In the data rows, the value 128 means zero.
Here is a table of points, one per row:
159 151 152 128 127 145 120 106 139 112 63 88 119 244 82 126 111 120 102 158 137 134 102 151 131 119 111 128 186 170 133 142 106 203 174 135 164 169 168 116 144 115 124 120 96 132 88
106 117 83 139 112 155 82 179 144 116 92 95 126 90 193 105 113 118 108 96 107 149 142 98 0 122 105 128 104 144 169 90 181 193 108 160 121 123 112 113 107 124 121 105 86 166 104
116 108 109 111 174 91 205 142 165 121 59 138 139 107 135 176 91 117 118 176 116 154 117 142 150 177 135 128 100 75 62 95 143 116 134 160 134 137 116 125 186 103 182 103 131 163 128
73 161 188 128 111 55 110 115 34 130 174 120 137 119 117 126 124 122 118 142 162 164 133 133 118 112 113 128 236 74 140 107 97 96 161 151 157 169 145 125 130 121 97 123 126 139 115
118 112 111 140 106 81 115 194 172 108 118 109 123 107 106 87 117 137 121 114 102 143 111 90 159 99 75 128 97 137 166 83 87 96 127 134 126 103 114 100 112 75 111 78 114 21 106
159 156 169 112 118 75 129 109 141 129 122 122 113 122 129 108 180 196 125 134 150 34 140 137 126 71 219 128 132 172 158 93 101 102 159 148 184 167 145 122 144 133 191 193 129 140 124
114 122 111 127 93 94 95 91 33 120 111 109 98 114 100 119 93 138 116 89 107 172 117 179 149 102 103 128 82 154 46 111 195 108 120 139 113 116 113 106 92 82 123 82 108 171 111
127 104 103 109 191 85 169 154 154 114 105 120 139 112 112 185 103 116 124 79 114 150 106 55 153 77 197 128 142 60 172 106 162 115 111 143 112 121 118 115 148 131 84 97 108 172 116
115 126 97 123 207 116 130 150 35 128 160 121 204 131 136 172 177 139 119 156 106 44 137 135 153 142 130 128 114 69 81 130 148 125 113 154 131 104 107 129 179 87 141 133 116 157 116
104 114 123 107 206 114 165 155 163 123 162 119 246 117 115 159 149 119 127 144 110 48 114 143 156 167 124 128 127 184 83 100 147 127 120 144 99 127 113 115 127 132 166 118 130 160 127
120 116 117 105 208 101 161 155 43 122 89 110 95 119 117 175 124 91 123 197 121 149 128 156 145 205 165 128 100 169 175 110 146 110 106 131 124 116 107 121 130 131 68 121 116 55 125
173 84 178 135 110 71 131 168 142 109 143 116 115 117 117 107 245 136 109 136 165 157 116 137 130 183 166 128 134 88 62 109 88 182 94 153 98 53 202 126 118 128 161 172 102 154 117
111 107 95 91 97 111 150 101 44 117 105 106 109 113 111 105 105 119 115 99 104 30 103 88 159 106 108 128 110 141 165 117 102 115 94 134 102 116 120 93 76 108 113 120 103 161 123
72 169 73 105 131 152 118 104 141 123 167 128 98 126 227 121 134 131 102 142 162 136 110 144 143 107 106 128 213 168 141 97 178 103 156 64 169 135 175 112 138 148 120 114 106 133 128
104 97 102 111 119 165 110 156 156 124 159 126 77 124 105 95 142 173 124 144 79 132 103 150 139 177 170 128 171 72 160 125 169 119 193 65 104 79 65 113 149 131 166 158 117 141 117
61 133 139 255 126 139 140 98 138 211 111 173 104 156 141 128 117 138 175 108 151 126 117 88 141 124 117 128 121 138 127 97 108 152 125 153 113 114 117 114 135 120 118 123 144 131 169
107 111 107 104 78 77 115 56 155 127 153 125 200 126 123 216 191 170 121 154 88 160 96 138 132 164 146 128 135 155 170 124 162 134 100 143 112 99 85 132 142 131 160 186 125 38 129
147 163 156 118 110 154 127 204 141 130 161 101 106 104 102 131 135 145 100 138 142 128 141 155 135 114 106 128 134 73 140 154 93 184 174 159 158 160 130 128 102 167 99 133 102 130 109
153 182 124 119 113 145 101 185 132 100 173 176 120 193 66 116 144 111 200 147 131 133 96 148 129 116 118 128 115 72 143 114 187 156 83 157 196 167 169 124 107 142 118 131 201 135 211
113 112 187 86 127 163 94 96 145 125 121 168 111 164 97 116 101 104 104 120 90 145 185 111 131 118 114 128 107 133 148 115 99 75 110 154 97 124 134 228 137 100 114 96 60 140 220
62 157 184 132 112 161 116 103 145 127 40 113 147 98 93 107 138 102 107 150 145 138 108 152 132 117 113 128 176 83 147 153 182 85 164 60 185 139 156 112 107 159 106 154 110 144 120
113 113 86 122 115 167 120 102 145 123 114 200 130 212 114 112 107 91 115 110 108 143 170 102 139 122 119 128 105 127 150 68 104 83 109 164 110 113 115 232 82 136 116 130 109 146 43
91 111 143 116 132 130 166 93 126 97 120 147 118 152 148 116 132 145 188 106 189 146 168 103 124 116 117 128 115 153 143 174 101 170 124 59 126 104 100 251 100 103 124 108 166 135 168
158 149 54 139 127 49 120 116 140 125 151 114 126 118 113 122 114 150 110 156 146 160 127 152 118 110 109 128 112 168 152 156 95 95 168 148 158 157 170 135 108 210 106 149 125 147 132
162 157 164 139 123 153 120 109 136 102 170 98 123 103 217 124 133 109 224 143 125 142 78 135 144 129 120 128 124 160 126 129 104 163 183 153 186 163 148 141 125 130 113 141 69 128 110
114 115 128 142 175 87 174 147 162 116 189 123 168 143 118 178 72 109 115 170 114 54 115 165 0 168 154 128 97 80 99 122 134 106 111 47 128 110 115 113 134 100 173 106 111 158 124
177 153 65 143 130 162 125 114 147 118 166 102 103 97 102 130 99 123 115 145 150 137 139 140 132 135 110 128 226 164 137 141 104 89 145 161 164 154 163 125 88 111 117 157 131 136 124
205 89 144 193 119 141 114 89 135 55 108 166 128 155 157 108 117 93 165 93 165 126 174 186 133 108 116 128 139 137 140 181 193 140 119 147 104 102 91 106 144 121 116 109 151 127 165
106 107 101 98 121 81 119 90 165 116 116 104 88 102 100 100 94 91 112 102 105 158 99 85 148 120 92 128 95 142 158 116 97 105 106 138 116 118 110 94 119 80 120 133 121 161 113
177 113 157 184 125 159 114 91 138 212 121 49 125 181 177 119 131 115 41 99 160 138 103 87 144 132 129 128 113 137 136 119 102 146 104 151 131 111 93 116 122 121 119 81 187 135 189
117 127 165 147 115 129 131 186 123 98 118 166 107 154 178 122 123 114 58 108 69 138 234 96 140 112 105 128 112 151 138 112 182 171 137 60 122 129 125 220 115 104 119 142 193 132 170
183 119 157 146 122 130 89 195 120 220 111 178 121 164 150 141 94 107 172 83 152 142 113 84 139 127 113 128 99 162 137 159 91 141 115 32 125 108 108 98 133 139 128 147 143 142 157
108 118 111 116 48 187 195 163 143 123 158 102 166 111 104 213 168 122 124 143 111 137 144 148 139 149 138 128 115 171 166 123 144 103 99 144 123 106 117 118 236 109 150 126 120 161 113
86 75 97 117 103 171 107 165 139 123 141 116 157 130 120 91 160 200 115 136 185 134 145 128 146 175 165 128 111 92 67 129 163 107 78 80 104 206 180 118 153 133 159 176 101 32 126
177 146 74 91 114 158 143 104 129 122 140 126 149 128 122 125 138 178 121 136 137 152 140 132 137 106 96 128 153 84 39 103 88 99 160 57 173 140 129 106 117 205 77 161 119 140 135
145 157 160 103 117 160 145 93 140 120 165 112 125 103 105 119 81 145 99 145 151 132 115 136 141 116 116 128 114 73 138 114 107 208 171 157 146 136 142 126 116 194 101 173 113 126 124
165 110 138 153 119 141 124 103 147 236 98 175 138 150 160 113 104 121 172 81 154 126 167 218 121 128 120 128 128 136 141 116 90 147 122 155 121 103 108 111 120 91 106 119 161 133 167
118 114 105 102 90 101 104 91 49 121 104 132 96 114 115 104 127 73 119 112 106 45 95 91 3 111 98 128 122 134 66 101 91 118 124 146 109 118 111 112 127 132 122 109 130 35 124
161 155 171 121 151 162 103 107 133 123 138 106 118 112 113 131 149 193 119 135 141 152 139 129 123 89 70 128 146 86 142 128 105 78 144 159 159 140 133 127 135 190 230 177 118 132 115
164 159 183 107 120 78 109 111 150 122 149 127 111 120 115 121 138 173 113 123 154 28 97 133 134 144 96 128 122 167 150 137 203 86 180 157 143 148 160 130 131 190 82 146 126 137 111
178 205 76 143 121 151 112 87 137 122 144 129 158 116 105 106 199 133 110 123 154 147 139 121 127 189 181 128 114 89 157 135 97 103 197 68 64 180 161 116 160 94 167 137 110 141 128
106 83 110 141 111 183 113 175 30 114 156 124 146 105 111 96 109 162 123 160 91 150 90 150 135 164 184 128 153 173 154 100 79 112 199 146 102 99 110 132 150 128 173 141 143 152 123
128 134 110 115 177 99 220 148 45 131 94 120 158 116 128 156 100 105 120 45 109 146 116 154 149 182 145 128 113 74 176 145 154 122 114 140 138 118 133 137 143 135 203 110 114 44 114
95 116 153 131 129 141 109 85 142 105 116 158 116 161 165 122 113 138 178 105 25 134 211 90 135 137 130 128 130 137 128 196 94 156 118 148 125 119 137 76 107 138 119 110 168 133 162
77 108 140 133 123 139 102 193 141 89 105 170 106 164 172 133 136 133 156 89 163 126 107 106 133 122 109 128 153 139 131 243 85 139 111 157 100 126 103 117 118 128 116 126 168 145 160
119 118 93 135 106 94 68 107 156 128 101 90 108 81 93 128 110 89 130 102 103 39 150 93 159 128 121 128 132 141 61 119 100 121 108 67 134 110 107 247 101 120 121 92 112 140 105
164 204 160 133 119 151 112 109 136 88 69 94 116 95 186 128 124 152 187 174 135 134 101 162 135 113 119 128 121 82 144 113 88 149 73 72 62 159 161 125 114 123 112 104 202 136 91
153 54 153 155 132 143 129 90 132 233 185 93 99 95 159 115 155 110 182 154 123 138 113 154 132 95 103 128 116 83 151 146 176 157 102 76 91 188 180 135 140 140 109 128 186 136 77
123 128 127 112 197 193 192 146 148 122 110 114 128 110 99 173 129 119 125 86 110 160 91 70 3 89 173 128 109 164 65 128 158 98 130 147 120 114 126 127 132 101 89 131 133 62 112
77 112 147 135 123 147 110 89 137 88 126 155 124 154 154 125 119 101 168 116 188 135 202 86 138 127 130 128 77 139 135 189 103 150 134 150 126 105 113 81 109 128 130 102 172 135 148
103 141 116 108 96 79 153 156 153 130 163 109 152 123 119 43 134 134 125 148 95 163 120 145 137 167 167 128 122 170 62 133 159 112 87 152 117 112 87 127 212 150 157 135 125 153 112
160 165 160 143 137 159 127 97 133 115 166 242 116 74 95 118 150 143 74 154 141 142 108 147 135 116 119 128 128 169 142 139 99 184 57 133 184 166 146 112 117 130 114 114 97 136 93
106 130 115 104 194 100 122 165 163 129 114 114 123 114 117 190 106 86 114 87 110 149 132 188 164 67 188 128 113 157 64 118 149 118 128 141 102 115 115 112 105 119 108 123 117 47 116
182 125 137 122 104 136 138 175 130 232 98 173 134 152 159 110 115 109 167 219 155 132 145 65 135 105 120 128 147 141 130 209 191 142 126 159 102 100 106 120 91 113 132 110 143 128 159
There is one direction along which these points spread out most. Take the direction at right angles to it along which they spread out most. Go by this last direction. Where along it does each point below lie, from 0 to 99? 50 is the average, and the first point above lies past it. One standard deviation of the points above along it is 16.
160 165 160 143 137 159 127 97 133 115 166 242 116 74 95 118 150 143 74 154 141 142 108 147 135 116 119 128 128 169 142 139 99 184 57 133 184 166 146 112 117 130 114 114 97 136 93 -> 69
119 118 93 135 106 94 68 107 156 128 101 90 108 81 93 128 110 89 130 102 103 39 150 93 159 128 121 128 132 141 61 119 100 121 108 67 134 110 107 247 101 120 121 92 112 140 105 -> 37
113 113 86 122 115 167 120 102 145 123 114 200 130 212 114 112 107 91 115 110 108 143 170 102 139 122 119 128 105 127 150 68 104 83 109 164 110 113 115 232 82 136 116 130 109 146 43 -> 38
147 163 156 118 110 154 127 204 141 130 161 101 106 104 102 131 135 145 100 138 142 128 141 155 135 114 106 128 134 73 140 154 93 184 174 159 158 160 130 128 102 167 99 133 102 130 109 -> 74
77 112 147 135 123 147 110 89 137 88 126 155 124 154 154 125 119 101 168 116 188 135 202 86 138 127 130 128 77 139 135 189 103 150 134 150 126 105 113 81 109 128 130 102 172 135 148 -> 44
164 204 160 133 119 151 112 109 136 88 69 94 116 95 186 128 124 152 187 174 135 134 101 162 135 113 119 128 121 82 144 113 88 149 73 72 62 159 161 125 114 123 112 104 202 136 91 -> 64
153 54 153 155 132 143 129 90 132 233 185 93 99 95 159 115 155 110 182 154 123 138 113 154 132 95 103 128 116 83 151 146 176 157 102 76 91 188 180 135 140 140 109 128 186 136 77 -> 63
128 134 110 115 177 99 220 148 45 131 94 120 158 116 128 156 100 105 120 45 109 146 116 154 149 182 145 128 113 74 176 145 154 122 114 140 138 118 133 137 143 135 203 110 114 44 114 -> 28
72 169 73 105 131 152 118 104 141 123 167 128 98 126 227 121 134 131 102 142 162 136 110 144 143 107 106 128 213 168 141 97 178 103 156 64 169 135 175 112 138 148 120 114 106 133 128 -> 70
123 128 127 112 197 193 192 146 148 122 110 114 128 110 99 173 129 119 125 86 110 160 91 70 3 89 173 128 109 164 65 128 158 98 130 147 120 114 126 127 132 101 89 131 133 62 112 -> 26
178 205 76 143 121 151 112 87 137 122 144 129 158 116 105 106 199 133 110 123 154 147 139 121 127 189 181 128 114 89 157 135 97 103 197 68 64 180 161 116 160 94 167 137 110 141 128 -> 67
73 161 188 128 111 55 110 115 34 130 174 120 137 119 117 126 124 122 118 142 162 164 133 133 118 112 113 128 236 74 140 107 97 96 161 151 157 169 145 125 130 121 97 123 126 139 115 -> 70
182 125 137 122 104 136 138 175 130 232 98 173 134 152 159 110 115 109 167 219 155 132 145 65 135 105 120 128 147 141 130 209 191 142 126 159 102 100 106 120 91 113 132 110 143 128 159 -> 47
